Small tables with named rows and columns. After each table, cells are looked up by row and column.

noterit =
|  | mapunu | riki | lufema |
|---|---|---|---|
| papep | 78 | 66 | 62 |
| faf | 70 | 32 | 38 |
| rup | 78 | 68 | 63 |
| noguro | 67 | 24 | 33 |
| vok | 84 | 65 | 61 |
| tokoz | 91 | 69 | 63 |
| virig | 51 | 15 | 27 |

What is the lufema of noguro in noterit?
33
What is the mapunu of papep in noterit?
78
What is the lufema of papep in noterit?
62
What is the riki of vok in noterit?
65
What is the mapunu of virig in noterit?
51
What is the mapunu of tokoz in noterit?
91
What is the mapunu of rup in noterit?
78
What is the riki of rup in noterit?
68
What is the lufema of tokoz in noterit?
63
What is the riki of tokoz in noterit?
69
What is the lufema of vok in noterit?
61
What is the riki of papep in noterit?
66
What is the riki of faf in noterit?
32
What is the riki of noguro in noterit?
24
What is the mapunu of vok in noterit?
84
What is the riki of virig in noterit?
15
What is the mapunu of faf in noterit?
70

Table pimire
fields: nalof, kalu, med, gerez, zem
batako: [-235, -5586, 511, -3468, 769]
pogevi: [3184, 208, -5433, -7500, 4235]
zoretod: [1453, 1925, -1864, 3747, -2572]
patu: [-1316, -1594, -1211, 4649, -334]
nad: [-2229, -117, -2670, 7021, 2081]
vinud: [-3403, -1127, -6063, -3700, -634]
teninep: [412, 1250, -922, 4919, -1921]
tik: [1727, -82, -3236, -116, -370]
zozo: [1748, 526, 946, 8352, 1879]

batako, zem -> 769
pogevi, gerez -> -7500
patu, zem -> -334
batako, gerez -> -3468
batako, med -> 511
zozo, kalu -> 526
batako, kalu -> -5586
pogevi, nalof -> 3184
vinud, med -> -6063
teninep, zem -> -1921
nad, med -> -2670
vinud, kalu -> -1127
zoretod, gerez -> 3747
zoretod, med -> -1864
teninep, kalu -> 1250
nad, nalof -> -2229
tik, zem -> -370
zozo, gerez -> 8352

tugerap =
columns: sodatu, senifo, tonamup, kunuv, riviro, koro, vukupi, subida
nosuzi: [82, 25, 59, 45, 60, 54, 15, 48]
veb: [21, 41, 33, 66, 41, 64, 50, 30]
zisi: [70, 40, 50, 52, 62, 58, 27, 70]
bapunu: [69, 31, 57, 64, 88, 44, 34, 74]

sodatu of bapunu: 69
senifo of bapunu: 31
vukupi of bapunu: 34
koro of zisi: 58
vukupi of zisi: 27
riviro of bapunu: 88
riviro of veb: 41
sodatu of nosuzi: 82
senifo of zisi: 40
subida of veb: 30
tonamup of bapunu: 57
tonamup of veb: 33
sodatu of zisi: 70

kure.tsv
	kupe	lozolat	vek	nel	vir	kapu
tuz	0.431	-2.025	5.499	-1.535	-3.216	0.969
pavugi	-0.787	0.683	-3.062	-0.365	-0.371	-0.503
ral	-0.476	-2.577	2.079	-1.403	0.551	-1.414
runa	-1.439	-0.046	-4.521	-0.101	1.762	-2.059
fel	-1.387	1.321	-5.650	-0.260	0.604	-1.797

runa, kupe => -1.439
fel, kupe => -1.387
fel, nel => -0.260
ral, vir => 0.551
pavugi, lozolat => 0.683
tuz, vir => -3.216
ral, vek => 2.079
fel, vek => -5.650
pavugi, vir => -0.371
tuz, nel => -1.535
fel, lozolat => 1.321
runa, kapu => -2.059
runa, vek => -4.521
ral, lozolat => -2.577
tuz, kapu => 0.969
runa, lozolat => -0.046
tuz, kupe => 0.431
runa, vir => 1.762

Table sug
           saf  nosar    nor
ridibog  -0.40  -0.47  -0.75
kig      -0.81   0.36   0.51
makerog  -0.74  -0.55  -0.23

What is the nor of kig in sug? 0.51
What is the saf of makerog in sug? -0.74
What is the saf of ridibog in sug? -0.40
What is the nosar of ridibog in sug? -0.47
What is the nor of ridibog in sug? -0.75
What is the nosar of kig in sug? 0.36
What is the nosar of makerog in sug? -0.55
What is the saf of kig in sug? -0.81
What is the nor of makerog in sug? -0.23
Row with the largest nosar: kig

zut.csv
,luk,levire,lelazet,namu,vum,togero,tadit,vuk,vedusis
luzeva,4642,4828,5811,7169,8443,3854,1651,5883,7002
fono,3341,4428,4196,5932,3843,5547,4090,4200,4517
dev,3745,4460,5057,6853,7872,4114,2227,5516,6259
posabir,4677,4511,5022,3861,4069,4759,4858,4416,4497
nud,3741,5189,735,2233,4184,3869,1705,3986,3848
mukeful,4722,4797,97,7064,4558,5011,5950,5438,3777
mudub,4802,4386,4837,4413,4538,4102,5732,3475,4710
suze,4659,9688,2048,3817,6246,5822,3458,3000,4895

suze, vuk => 3000
dev, togero => 4114
mukeful, lelazet => 97
mudub, luk => 4802
fono, vum => 3843
fono, tadit => 4090
nud, levire => 5189
suze, namu => 3817
mukeful, tadit => 5950
mudub, togero => 4102
Row with the largest togero: suze

vav =
        fozol    kab    lev  likom
losa    -1.61   2.29   2.10   3.44
fizan    0.96   3.08   4.33   4.33
lofun   -7.58   0.75  -2.48   1.33
sinore  -7.18   3.91   6.53   4.53
bifedo   2.22   1.92   0.85   4.33
riv      0.83  -0.38  -6.12   3.84
rogane  -9.24  -0.71  -7.70   3.90
zavo    -2.00   1.14  -1.24   1.26
rab     -6.10   3.08   4.43   1.69

lev of losa is 2.10
lev of rab is 4.43
lev of fizan is 4.33
kab of fizan is 3.08
fozol of lofun is -7.58
fozol of rogane is -9.24
likom of rogane is 3.90
lev of rogane is -7.70
lev of riv is -6.12

Table pelugam
,suvom,bom,pif,luzozar,rilus,lomuz,lavobek,ruz
gafi,-382,775,660,-308,-658,98,-99,-411
voki,-757,515,703,265,-900,-77,-24,-203
ranot,665,280,-934,-103,-88,-154,-726,558
komivu,-645,-370,56,-85,-687,116,802,607
fov,-575,568,708,219,-935,-29,-61,-191
nitabib,726,712,-291,-659,97,-36,-496,-206
rul,78,-31,-547,-205,775,698,-320,-739
zaku,-90,-628,187,692,523,-753,-284,-80
zefut,-57,-712,133,766,601,-733,-378,74
nusi,548,-777,-231,-24,-94,-680,194,730
sotipu,721,645,-635,-521,10,-96,-550,-94
sotu,681,-375,-681,51,-26,-457,-181,793

pif of zaku = 187
luzozar of nusi = -24
rilus of voki = -900
ruz of sotu = 793
lavobek of sotipu = -550
lomuz of nitabib = -36
rilus of nitabib = 97
rilus of zefut = 601
pif of nitabib = -291
bom of nusi = -777
ruz of gafi = -411
suvom of fov = -575
ruz of sotipu = -94
rilus of gafi = -658
rilus of ranot = -88
bom of rul = -31
bom of sotu = -375
suvom of nusi = 548
luzozar of voki = 265

